Here is the table:
[ 15  19  31  37  29  35  42  39  43  33  27  20 -17   5  -7  -9  -8  -3
  -1   6   2  12  12  19]
[-28 -16 -12   1  -6  17  30  34  60  56  45  45  95  28  13   3  -7 -12
 -15  -3 -20  10  19  23]
[-50 -37 -14  13  19  42  66  79  60  90 101  77  83  83  36  53  42  43
  37  27  43  36  31  33]
[ 33  26  20  23  27  17  13  11  30  12  18  14  19  13  -5  -5  -9 -15
 -16  -7  -2  11  22  24]
[-18  -4  -1  36  32  48  52  64  77  64  71  62  36  34  19  22  18  14
   8  24 -15  -5 -10 -14]
[ 50  41  48  87  61  69  71  70  54  44  28  18  35   3 -13   3  15  17
  24  24  11  20  17  26]
[-10 -28 -44 -29 -62 -59 -53 -49 -65 -46 -43 -34 -31 -30   2  17  33  54
  67  82  67  60  39  14]
[ -4  -3 -10 -18 -62 -76 -75 -80 -70 -59 -43 -41 -18 -25 -27 -19 -27 -22
 -20 -55 -19  -9  -8 -12]
[  5 -13 -13   7 -32 -48 -63 -65 -57 -62 -54 -45 -65 -47 -32 -34 -33 -32
 -36  -3 -45  -8   1  16]
[-20  -8   1   6  33  54  58  62  60  36  43  28 -32  13  32  30  38  38
  32  23  -5  -7 -24 -37]
[-24 -14 -12 -20  -3 -20 -39 -36 -61 -53 -49 -48 -64 -15 -25 -20 -13 -17
 -27 -33 -42 -54 -56 -64]
[ 62  41  27  34  11 -15 -33 -36 -19 -30 -25 -12  -6  -6   3  10   5   7
  -3   3 -19 -30 -31 -26]
[-16 -25 -14 -38 -42 -42 -48 -46 -54 -48 -45 -34  -2 -16 -21  -2  -2   4
   3  -2 -10  -9 -17 -32]
[ 9 15 16 26 52 46 45 39 34 21  3  9 22  0 15 21 25 40 36 42 39 20 22  0]
[  1  10  -3  -9 -11 -11 -17 -30 -33 -35 -26 -17   2   2   7  27  29  33
  32  39  44  28  33  31]
[ -2   8 -11 -27 -36 -29 -22 -26 -19 -23 -24 -14 -42 -40 -20 -29 -29 -34
 -30 -44 -22 -15 -13 -11]
[ 58  63  64  73  61  53  45  27  35   8   8   1 -24   6  23  21  19  20
  10  -8  20  12  16  47]
[ 54  77  70  95  65  42  32  18  -5   6  -2   2  -8   2   7 -13 -21 -36
 -47 -63 -67 -50 -38 -22]
[-43 -67 -51 -63 -74 -76 -64 -66 -48 -62 -66 -48 -25 -60 -46 -39 -46 -39
 -29  -6 -12  -8   4  15]
[-18   0 -19   1  -3  -7 -14 -25 -43 -31 -31 -31 -49 -34 -40 -40 -51 -50
 -54 -39 -40 -35 -19  -4]
[ 28  33  60  93  92  82  75  74  72  77  74  73  69  55  47  36  13 -11
 -25 -20 -44 -53 -44 -31]
[ 60  49  77  72  74  50  45  25  14  11   7   2 -12  13   0   6   1  -2
  -2 -13  -8  -5   7  18]
[  45   85   67   73   57   26    1  -13  -36  -21   -7   -6    0   -5
  -12  -39  -67  -89 -116 -109 -112 -106  -76  -43]
[ 15  -7   5  17 -11   8  12  20   9  20  14   7  13 -19 -35 -19 -27  -9
  -9  -3  26  16  20  28]
[-28   1   4   2   2   1  -3   3  19  22  23  27  29   9  -6 -23 -45 -54
 -57 -34 -36 -15   6  21]
[ 32  50  72 100  80  84  85  69  70  54  60  57  62  43  39  22   0 -18
 -35 -73 -74 -56 -46 -49]
[-14 -30 -43 -48 -41 -49 -38 -32 -33  -5 -28  -6 -31  -7 -23 -16 -18 -16
  -5   9  -1   7   9   1]
[-10   2 -16 -16  10   4  15  23  20  33  38  27 -31  18  22  13  18  27
  38  86  49  49  44  45]
[ -7  -7  20  38  67  64  79  77  54  63  58  50  19  25  23  10  10   8
   0 -31 -30  -8 -18 -13]
[ -9 -13  16  16  31  46  51  61  66  61  63  59  45  36  31  13   8   5
  -5 -33  15 -10  -7 -10]
[-79 -89 -69 -83 -94 -54 -37 -29 -20  -7  -7 -10   2 -24 -31 -31 -25 -17
  -5   4  -5  14  11   8]
[  9  -2   0   7  10  24  37  39  48  45  41  25  45  -5 -27 -22 -24 -21
 -13  19 -13  23  27  14]
[ 18  20  32  37  11  20  20  15 -13  11  18  24  48  18  13   8   3  -4
 -10  -7 -22 -23 -21  -9]
[-40  -3 -18 -16  -2   7   8  18  35  31  42  49  38  31  27   6 -11 -24
 -41 -43 -55 -41 -44 -46]
[ 59  65  55  76  75  60  54  34  38  33  23  15  -2  22  22   3  -2 -18
 -29 -27 -60 -37 -30 -30]
[ -7 -12  -2 -12 -18 -31 -46 -56 -50 -65 -61 -65 -75 -47 -46 -42 -32 -27
 -29  -4 -24  -5   9   2]
[ -2 -19 -18 -22 -30 -40 -29 -24 -16 -10  -7  -2  36  16   7  -3   7   8
   7  36   8  22  18  13]
[-41 -50 -50 -45 -41 -44 -40 -34 -37 -24 -19 -25 -22 -19  10  -5  12  18
  26  24  22   2   0 -19]
[-44 -43 -26 -29 -45 -30 -32 -22 -19  -6 -11  -1  -3   2 -11 -25 -43 -48
 -45 -50 -36  -9   9  17]
[ 23  20  22  38  29  45  39  40  41  18  -1   7 -13   3   7  22  38  42
  44  23  48  33  33  33]
[-58 -64 -91 -73 -86 -92 -84 -77 -78 -64 -61 -56 -52 -42 -27 -31 -16  -7
  -1  17  15  -1  -7   4]
[-25 -20   4  23  40  62  68  70  86  66  50  48  59  44  32  32  32  16
   6  -5   7 -27 -34 -41]
[ 42  48  12  -7 -31 -24 -22 -30 -38 -32 -40 -28 -35 -10  -7   5  19  32
  50  39  55  65  65  46]
[-52 -14 -31  12  11  29  27  33  31  36  26  28  -5  11   9  23  19  10
   0 -21 -21 -34 -39 -27]
[ 68  70  44  61  18  13   0 -12 -24 -15 -21  -6 -13   8   2   7  -2 -11
 -22 -26 -42 -53 -54 -54]
[ 72  75  86  43  73  60  57  46  26  40  50  51  82  57  67  61  55  37
  21  16 -16 -28 -35 -24]
[-29 -33 -52 -82 -71 -72 -68 -63 -58 -47 -25 -34 -13 -11 -16 -30 -30 -23
 -25 -24   6  -5  -6 -20]
[ 63  36  62  31  17   3 -16 -19 -26 -29 -19 -22 -43 -14   1 -12  -6  -5
 -14 -22 -35 -38 -45 -42]
[-11  -3  20  22  21  20  28  30  34  46  49  39  37  22   2 -17 -33 -42
 -45 -14 -35   4  27  57]
[ 38  63  26  32  21  -1  -4 -23 -42 -33 -18 -27 -44 -33 -13  -4  -6  -4
  -9  -3  11 -23 -35 -48]
[ -7 -31 -20 -28 -11 -16  -4   0   7   3  -4   1 -12 -22 -14 -16  -8   3
  15  31  32  41  35  34]
[ 12   3  -4 -22 -31 -44 -53 -50 -40 -37 -31 -25  10 -21  15  14  31  40
  45  48  42  42  33  32]
[  -6    0  -24  -43  -52  -58  -68  -78 -100  -75  -72  -72  -61  -54
  -31  -25  -18  -14  -14  -15  -19   -3    1   13]
[-16 -35 -30 -11 -15  12   9  11  -5  13  -6  -5   6   8  29  43  64  75
  76  61  67  47  31   7]
[-35 -45 -45 -42 -63 -63 -62 -66 -67 -56 -54 -41 -39 -28 -37 -17 -23 -25
 -27 -48 -38 -29 -33 -36]
[-62 -79 -76 -52 -33 -26 -10   7  11  15   5  -1  -6  -6   8   1  24  42
  62  71  80  61  50  30]
[  61   50   69   55   38   15   -3  -25  -34  -35  -15  -12   -3   -1
  -19  -28  -57  -75  -99 -122 -123  -90  -68  -34]
[-38 -31 -22 -30   1  15  33  37  42  54  59  49   3  44  30  23  13  14
  17  17  15  26  28  28]
[ -3   7  15  36  27  18  20  34  20  45  53  49  73  44  14  -8 -14 -30
 -36 -34 -29 -13  10  17]
[ -2  26  21   8  27  25  20  19  11  -2  -4  -7 -29  -5  11  20  36  48
  52  33  37  43  30  21]
[ 16  12  -9  -4 -12  -6 -15  -4 -17  -8 -10 -10 -44 -10  -8  -1   8  18
  20  38  21  11   6  -2]
[ 16  35  44  57  66  67  69  69  51  57  56  50  64  50  51  40  38  36
  30   1  31   8   0 -11]
[ -4  18   3  -4  27  25  39  49  62  54  50  50  37  31  12  15   3  -6
  -6  -9   1 -12 -12  -3]
[ -5 -17 -11 -28 -21  -3  10  14   8  10   1  -3   1 -23 -16 -25  -7   4
  20   2  49  31  16   5]
[  2  -3 -32 -18 -33 -34 -26 -31 -34 -27 -26 -28 -14  -2   2  28  40  53
  62  44  64  58  37   4]
[ 41  39  49  50  45  20   3  -2 -15  -3  -4  -3   7  15  12   9  -4 -12
 -27 -42 -41 -35 -27 -24]
[46 74 59 69 60 66 69 54 58 40 40 29 26 30 34 27 38 30 26 15 16 13 13 10]
[36 40 66 73 95 89 84 79 61 52 64 44 37 36 41 46 34 29 22  2  9  7  8 15]
[-43 -42 -36 -42 -48 -43 -50 -37 -15 -22 -29  -4 -28 -12  -8 -13 -27 -27
 -30 -30 -26  -2  10  27]
[ 46  56  65  59  75  64  58  41  35  20  26  16  -6  12 -11 -15 -24 -37
 -40 -47 -49 -29 -14   6]
[ -8  -6 -15 -29 -44 -46 -66 -71 -74 -83 -80 -62 -51 -25 -24 -10  -6 -14
 -18 -23 -61 -47 -47 -45]
[ -8  -9  -9 -21 -46 -32 -43 -52 -75 -74 -81 -66 -57 -57 -31 -20  -8   4
  12  44  20  22  23  19]
[ -6   7  29  27  32  57  74  67  80  73  70  76  72  51  55  51  41  32
  17   7  -6 -12 -17 -26]
[-29 -18 -30  -8   1  14  20  18   4   9  -3  -2  34  15  23  47  65  77
  78  75  46  44  23   3]
[ 40  43  20  15  24  13   1   3  -2 -11  -4   0  -9  21  15  22  32  35
  31  46  42  19  16  23]
[ 28  50  10   1 -14   8  -4  14  13   2  -9 -15   9 -16 -23 -24 -14   9
  19  50  54  42  31  24]
[57 65 75 66 80 87 82 80 78 56 44 38 41 26  9 14 10  8  7 38  0  7 10 23]
[-74 -74 -91 -92 -60 -50 -30 -24  -5 -12  -3 -22 -33 -39 -29 -36 -30 -21
  -4   9  26  11  10   6]
[  36   71   76   97   73   63   41   30   24   23    4   20   43    2
   -9  -22  -59  -91 -113 -127 -127 -114  -86  -50]
[  5   9 -17 -46 -19 -39 -39 -43 -46 -50 -46 -23 -33 -17 -13   0  12  19
  23   5  19  15   9   7]
[ 12   6  20  25  39  43  47  61  88  59  48  38  11  30   7  -6 -13  -4
  -5  -4  11  13  12   2]
[ 24  68  53  26  51  49  48  42  35  43  47  51  50  41  43  18   4 -14
 -29 -59 -60 -46 -29  -2]
[ 15   6 -11 -25 -26 -63 -87 -92 -98 -95 -85 -72 -76 -38 -20  -5  -1  -8
 -11 -33 -32 -33 -42 -33]
[ 11  14  32  32  27  33  38  40  31  32  24  12  23 -24 -17 -31 -38 -30
 -22 -14   9  12  26  51]
[-21 -28  15  27  36  57  64  66  76  69  64  57  32  54  36  23  14  -2
 -17 -45 -48 -39 -38 -29]
[ -23  -39  -54  -69  -70  -89  -96 -102  -80  -94  -73  -71  -76  -28
  -28  -16   -2    2    6    8    4    7    8   -3]
[-31 -19 -53 -48 -57 -49 -32 -26 -28 -12 -18 -15 -52 -13 -12  18  28  41
  61  63  77  68  54  44]
[-21 -28   3   4   4   4  -8  -6   1 -13 -14 -16   8 -26 -26 -33 -42 -51
 -59 -48 -50 -37 -31 -11]
[-23 -18   9  -6  24  37  48  65  93  76  71  68  39  43  19  22   1 -11
 -11   7 -30  -3   2   7]
[ -5  12 -14 -40 -46 -34 -28 -25 -20 -16  -5  -4 -15  -6 -23 -15  -8 -13
 -13   2   5   3   1  12]
[-26 -50 -62 -71 -65 -60 -53 -40 -34 -26 -30 -26 -16  -8 -13  -9  14  31
  43  52  62  60  46  26]
[-32 -59 -37 -35 -24  -4   9   0 -16 -11 -11 -14   7   7  29  49  73  83
  90  88  59  53  33  12]
[ 7 -1 13 37 34 37 47 38 21 21 -3  3 14  7 27 38 57 67 71 73 84 51 32 23]
[  1  -1 -14 -29  18   7   7   7  14  -3  -3  -2 -22  31  30  45  47  68
  72  91  55  60  44  39]
Each row belongs to one hidden group. There are 4 groups. Groups can overlap: rows of different groups may look alike.
Some new rows, each followed by its group:
[-22 -24 -14 -37 -22 -21 -26 -21 -11 -11 -12  -6 -23   1  12  -2   1   3
   7  20  -7  24  28  29] ~ A
[-70 -53 -46 -41   5  14  34  46  42  46  58  55  62  38  15  10   5   3
   1   1  18  -4  -1  10] ~ A
[ -4 -12  -9 -19 -39 -45 -60 -63 -63 -70 -59 -64 -81 -56 -44 -58 -55 -60
 -53 -78 -24 -16   2  16] ~ B
[-36 -49 -40 -46 -37 -35 -24  -8  10  -5 -10 -18  -8 -23 -10  -7  12  26
  38  47  62  57  46  41] ~ A
[ 60  56  33  -2   9  -8 -26 -33 -31 -34 -21 -20  -4  -2   5  14   8   1
 -11 -36 -43 -45 -46 -44] ~ C
[ -8  -8  -3 -14 -16 -21 -26 -31 -38 -34 -38 -20 -44  -2   5  16  19  19
  19  36  -3  25  21  29] ~ A
[ 40   8  33  26  14   0  -8 -21 -17 -26 -12 -15 -26  -1  14  22  23  22
  14   6  -2 -23 -29 -46] ~ C
[-19 -25   2  36  25  45  60  54  53  52  34  35   6  11   6   8   9   6
   0  -9 -15 -21 -24 -27] ~ D
[  4   2   2 -17  24  21  26  27  32  37  57  36  62  22  13 -15 -22 -30
 -36 -30 -34 -32 -24 -21] ~ D
[-15 -29 -50 -76 -69 -65 -56 -60 -60 -46 -28 -28 -44 -18 -12 -15  -8   4
   7  10  11 -11 -11 -15] ~ D
[ 45  43  19  14  -2 -17 -34 -44 -72 -57 -47 -48 -57  -6 -19 -14 -17 -26
 -36 -58 -63 -71 -74 -79] ~ C
[-51 -72 -72 -87 -74 -54 -51 -28 -17 -15 -23 -13 -28 -32 -38 -29 -35 -28
 -18   9  10   6   8  10] ~ D
[  7 -14  -2 -16 -11 -30 -40 -47 -68 -52 -38 -43 -42 -30 -30 -29 -22 -24
 -23 -38 -17   8  18  34] ~ A
[ 49  49  43   1 -10 -37 -64 -83 -90 -82 -82 -58 -54 -28 -30 -20 -37 -51
 -63 -30 -54 -57 -41 -19] ~ C
[ 28  47  65  65  83  72  82  69  68  71  70  58  95  58  46  33  11 -11
 -26 -23 -72 -58 -45 -36] ~ C
[-16 -22 -25  14   2  13  32  43  62  46  35  31  -4   2  -4  -6  -9  -5
  -2   8  11  -5  -5 -17] ~ D
[ 29  -6  -2  -7 -24 -33 -29 -33 -24 -21 -18 -19  -4  -2  15  23  27  34
  37  30  14  13  -9 -27] ~ D
[ 33  21  -3  -6 -35 -47 -59 -61 -77 -50 -56 -53 -44 -53 -42 -58 -49 -49
 -42 -11 -23 -13  -8 -10] ~ D
[ 55  69  57  57  60  45  31  27  23   2   4 -13 -19 -19 -16 -19 -21 -17
 -18   0  -8  10  21  34] ~ A
[-50 -49 -74 -72 -63 -75 -69 -64 -50 -55 -44 -55 -40 -33 -31 -23  -7   1
  12  -4  22  -2 -16 -21] ~ B
[ -7  10 -13 -70 -39 -54 -68 -73 -67 -72 -65 -57 -63 -27 -26 -25 -21 -29
 -23 -32 -27 -18 -10   7] ~ A
[ 32  24  52  48  79  89 101 114 126 126 124 107 100  76  51  21  15   3
  -2 -22  -3  -2  -3   0] ~ D
[ 21  32  23  46  25  39  46  50  48  67  65  73  81  61  50  42  21   6
   6   7 -17   6   5   1] ~ D
[   3   -6  -25  -38  -67  -83 -100  -92  -85  -76  -66  -58  -47  -58
  -48  -46  -41  -46  -40  -33  -31  -28  -16  -20] ~ B
[ -6 -20   7  14   0  10   9   8  -3  -4 -13  -4  21  13  30  43  57  68
  71  65  64  55  34  23] ~ A
[51 54 52 43 76 80 81 78 82 67 50 29 12 19 -2  7  6 15 16 18 26 20 24 25] ~ A
[  7  -1 -12 -32 -42 -59 -68 -72 -86 -61 -62 -48 -32 -33 -20 -15 -14 -18
 -14 -18  18  -6 -12 -20] ~ D
[-24 -33 -49 -32 -27  -3  15  18  16  19   2 -10   2 -10 -12  -5  17  38
  54  53  72  63  53  28] ~ D
[13 26 16 32 -5 16 29 33 33 41 44 34 38 24 23  9  9 11 19  7 40 30 29 10] ~ A
[ -5 -32 -13 -16 -13 -29 -39 -46 -48 -62 -75 -61 -45 -44 -25 -22  -2   2
  17  12  41  26  22  14] ~ B
[-24 -45 -27 -21 -12 -12 -18 -24 -18 -34 -30 -25  -5 -14  14  33  45  52
  55  39  33  26  17   0] ~ A
[ 34  11  27  50   4   3  -3 -11 -23 -28 -17 -18  12   5   4   9   4   2
  -2 -12 -16 -28 -38 -33] ~ C
[-20 -15 -32  -8 -27  -6 -12  16  35   6 -11   2  -7 -15 -21  -9  11  32
  49  79  43  62  48  24] ~ D
[-37 -30  -7 -29   7 -18  -3  -9  -5   8  16  10  19   8  -5 -36 -46 -55
 -47 -34 -30 -20   6  27] ~ D
[-53 -63 -64 -74 -62 -60 -50 -40 -23 -26 -20 -18 -14 -27  -4  -9   2  16
  23  14  34  18   5  -1] ~ D
[-58 -52 -34 -18  -4  26  49  63  83  79  80  73  80  56  61  39  37  35
  34  16  28  29  28  20] ~ A
[-52 -60 -52 -38 -68 -60 -57 -42 -51 -35 -31 -32 -38 -23  -9  -1   0   8
  12  13  26   8   1  -5] ~ B
[ 53  70  42  25   6 -27 -46 -72 -80 -86 -74 -58 -44 -28 -26 -39 -52 -71
 -83 -98 -86 -79 -57 -42] ~ C
[ 50  52  52  91 103  96  88  97  95  74  64  38  44  23  17  20   5   5
   6   1   9   0   3   3] ~ A
[ 38  22  10   0 -10 -27 -36 -47 -30 -40 -38 -25 -19  -9   7  12  14  13
  12  -3  30 -16 -26 -27] ~ C
[ 4 -2 21 -6 35 42 49 40 34 18  3 11 26 21 30 51 65 75 77 80 55 36 17  8] ~ A
[-36 -28 -50 -59 -56 -55 -53 -41 -42 -36 -30 -21 -19  -7 -18  13  28  37
  45  38  61  44  35  28] ~ A
[ 57  55  55  78  74  84  79  71  62  50  32  20 -16   2  -5   4   6  11
  13  -1  19  13  15  22] ~ A
[ 21  16  36 -10  -3   0 -19 -10 -11 -15 -10  -9   8 -18 -17 -23 -26 -35
 -30  -8  -3   8  25  42] ~ A
[-10  -5 -18 -42 -25 -31 -38 -28 -36 -19 -14  -5  -9   2   7   4  15  15
  19  20  14  34  39  26] ~ A
[-12 -38 -41 -50 -57 -43 -42 -30  -7  -7  -2  -8  21 -13  25  25  35  50
  57  50  82  57  52  42] ~ A
[-18 -17  -9  -8  25  18  26  29  39  39  54  47  88  47  14  16  -8 -13
 -25 -57 -14 -36 -33 -35] ~ D
[ -5   0   8  -9   5  -9 -10 -15  -9 -16 -15  -4  21  -2   8   4   9  12
   8  22  17  15  26  37] ~ A
[ -9  19  10  52  35  34  38  45  59  49  56  52  50  15  12 -12 -27 -42
 -45 -54 -39 -15  -3   4] ~ D
[-29 -34 -62 -61 -45 -39 -28 -12 -15   1  -8 -20 -74 -29 -14   4  27  48
  70  83  85  65  46  19] ~ D
[ 65  70  69  58  41  23   8 -13 -32  -8 -25 -10  22  21  27   8   3 -10
 -30 -14 -56 -56 -54 -62] ~ C
[ 30   9   8   5 -31 -20 -22 -14  -3  -8  -1 -15  11 -27 -22 -34 -28 -14
  -4  11  -1   7   7  -4] ~ D
[ 11   3  -8  10   3 -14  -7 -11 -18  -7  -5   0 -19  20  21  38  47  59
  65 106  90  56  42  29] ~ A
[  56   74   88   82   92   70   60   49   63   42   48   53   42   46
   47   23    5  -26  -47  -63  -95  -98  -96 -105] ~ C
[-42 -40 -43 -29 -22 -13   3  13  17  20  27  11  23  -2  -8  -5  10  19
  30   7  43  45  36  15] ~ D
[ 26  22  -1 -13 -20 -16 -18 -17  -5  -8   2  -7   9 -25 -22 -34 -34 -32
 -33 -14 -32   4   6  21] ~ D
[-23 -44 -27 -38 -55 -68 -66 -77 -77 -66 -57 -40 -70 -18  -9 -16 -27 -29
 -34 -50 -47 -26 -26 -19] ~ B
[  63   63   82   54   54   27   -3  -16   -9  -26   -6  -17    1  -14
  -28  -35  -60  -86 -103 -127 -101 -102  -66  -43] ~ C
[  3  16  26  17   9  16  23  22  11  30  46  34  45  16  -1 -10 -25 -39
 -40 -17 -16 -11   6  19] ~ D
[-49 -53 -60 -45 -49 -53 -49 -40  -9 -27 -36 -18 -36 -12  -7  13  17  26
  36  42  22  40  22  11] ~ A
[-56 -56 -49 -21 -23 -10   1  -5  -6 -11  -9 -16 -36  -5 -14  -7  -1   1
  -6 -16 -18 -33 -35 -39] ~ A
[ 12  -5  -3 -27 -23 -17 -15   0   7   0  11   4 -12  -9   5  14  27  40
  51  80  57  39  21  -1] ~ D
[-66 -74 -74 -63 -56 -41 -28 -11   1  -1   8   1 -33 -15  -5  -8  11  14
  32  61  32  30  21  11] ~ D
[-39 -61 -63 -76 -68 -61 -58 -49 -52 -46 -36 -33 -31 -13  -4  19  37  53
  65  65  69  35  21  -8] ~ D
[ 27  15  26  39  36  44  47  34  45  18  -2   5 -33  15  23  22  33  42
  44  52  43  34  27  17] ~ A
[-70 -64 -68 -64 -60 -39 -29 -20 -25 -20 -39 -29 -37 -28 -16 -16   5  22
  34  30  49  26  13   0] ~ A
[-31 -37 -42 -44 -41 -32 -25 -17  12 -17  -8 -16  -8 -15   8  13  18  24
  31  29  25  11  -1 -20] ~ B
[-14 -16 -10 -20 -13 -25 -34 -40  -5 -39 -31 -34 -52 -20  -9  -2  -1  -1
   2  12 -10   5   9  23] ~ A
[ 20  24  19 -26   7  -3 -15 -24 -43 -37 -33 -37 -42 -17  -1   2  13  15
  20   9  15  30  30  40] ~ A
[-51 -30 -21  18  28  55  69  87  72  99  82  84  69  51  65  44  41  40
  44   9  44  46  37  31] ~ A
[-10  12   6  21  31  14   9  11  23  -3  -4 -11 -11 -15 -18 -15 -22 -14
 -15   3  -9   1   8  34] ~ A
[ 43  67  77  98  81  80  79  70  59  53  48  50  61  49  34  27   9  -8
 -28 -61 -49 -54 -47 -26] ~ C
[-29 -24 -32 -39 -39 -28 -16 -21 -52  -9 -28  -9 -27  -7   5  25  38  43
  47  42  35  25   8 -12] ~ D
[-14 -32  -4 -20 -10 -17 -21 -37 -19 -47 -55 -38 -26 -15  -6  -5   2  -7
 -14 -47 -33 -44 -49 -69] ~ C
[ 27  31  35  60  63  73  93  99 113  96  91  70  88  51  41  32  31  32
  39  49  33  30  14   1] ~ D
[ 39  42  69  50  70  58  44  34   1  20   8   3  15  12 -11 -13 -26 -25
 -37 -22 -42 -28  -8  10] ~ A
[  69   83   78   77   40   11  -13  -34  -49  -41  -15  -19  -27  -25
  -33  -34  -72 -101 -123 -127 -124 -119  -86  -56] ~ C
[ 38  38  68  46  82  70  59  49  58  34  27  21 -15   5   5  -4 -14 -23
 -30 -20 -40 -19  -5  15] ~ A
[-22 -29 -13 -17  -8   3   8  14  15  28  36  27  28  15 -21 -33 -50 -62
 -67 -73 -56 -16  -3   6] ~ D
[-68 -61 -77 -37 -48 -47 -24 -17 -23  -4 -11 -16   5 -36 -38 -35 -41 -30
 -22  -6  17  11   9   7] ~ D
[-23 -67 -35 -33 -59 -56 -44 -52 -63 -31 -23 -17   7  -8 -19 -14 -20 -27
 -30 -39 -21 -26 -35 -38] ~ D
[-22 -29  -9   5  32  36  52  64  78  69  83  69  64  35  32  20   8   6
   7  -3  18  20  15   8] ~ D
[-12   8 -20  -1 -28 -23 -26 -44 -50 -52 -54 -51   2 -42 -50 -38 -30 -32
 -27 -24 -42  -9   3  28] ~ B
[-52 -52 -67 -85 -83 -92 -93 -89 -72 -66 -49 -38  -7 -38 -44 -34 -38 -44
 -40 -18 -27  -3   8  14] ~ B
[-24 -42 -60 -30 -44 -34 -34 -14  -8 -12 -20 -23 -22 -19 -17   0  11  29
  49  47  70  59  41   9] ~ D
[-26   0   4  -4 -24  -2   0  -5  -7   2   7  19   9  -7  -3 -24 -52 -69
 -87 -89 -85 -82 -60 -37] ~ D
[-10  -5 -12  24   8   1   9  -5 -20  -4 -12 -16   2 -16  -5  -1  -1  -5
  -9 -28 -26 -22 -27 -23] ~ B
[ 20  40  56  50  64  68  60  58  45  40  43  34   5  11  -1 -24 -45 -68
 -82 -84 -63 -57 -40 -25] ~ A
[ 62  61  54  53  46  49  38  35  22  20   5   2 -22  -2 -20 -13  -6  -4
   4   4  15  23  33  42] ~ A
[-38 -56 -50 -33 -74 -57 -54 -42 -33 -18 -10  -4  -1  12  11  20  21  26
  32  64  34  31  29  25] ~ A
[ 46  55   7   5 -12 -28 -46 -49 -64 -50 -60 -37 -18 -25 -14  -8 -11 -14
 -20 -16 -24 -34 -45 -58] ~ C
[ 33  17  22   8 -23 -29 -50 -44 -47 -51 -52 -37  -4 -16 -24 -25 -28 -31
 -37 -42 -40 -39 -46 -35] ~ C
[-12   8 -26 -21 -13 -18 -11  -2  10   6   8   7   7  17  22  30  37  52
  60  41  54  55  49  47] ~ A
[-49 -77 -76 -87 -86 -89 -88 -79 -72 -59 -54 -46 -13 -26 -42 -51 -44 -41
 -32 -20  24  -6   7  12] ~ B
[ 60  86  83  97  86  78  66  51  36  45  43  26  19  21  22   5 -10 -19
 -36 -54 -33 -43 -29  -4] ~ C
[-31 -27 -23 -52  -8  27  45  61  66  58  48  29   9  -1   7  16  19  39
  52  68  80  50  36  19] ~ D
[25 43 31 25 40 53 58 68 71 61 48 42 38 55 44 41 45 45 53 68 24 37 32 27] ~ A
[-16 -43 -43 -68 -16 -26 -27 -18 -13 -17 -32 -19   2 -15 -11   6  19  29
  38  58  44  41  32  29] ~ D
[-29 -20  -9 -20   8  37  61  54  71  39  31  23  32  20  21  20  33  27
  29  29  18   0 -17 -34] ~ D
[-18  16   1  25  38  46  62  71  77  85  77  70  93  39  16  -1  -5 -10
 -11 -22   6   0   6   8] ~ D
[-15 -51 -44 -19 -38 -35 -31 -17 -11  -4  -4 -10   2 -21 -16 -11  -7   8
  21  16  32  27  20  15] ~ D
[-10 -19 -31 -42 -60 -75 -93 -88 -97 -86 -79 -64 -70 -38 -37 -18 -20 -17
 -19   7 -13 -13  -7  -9] ~ B
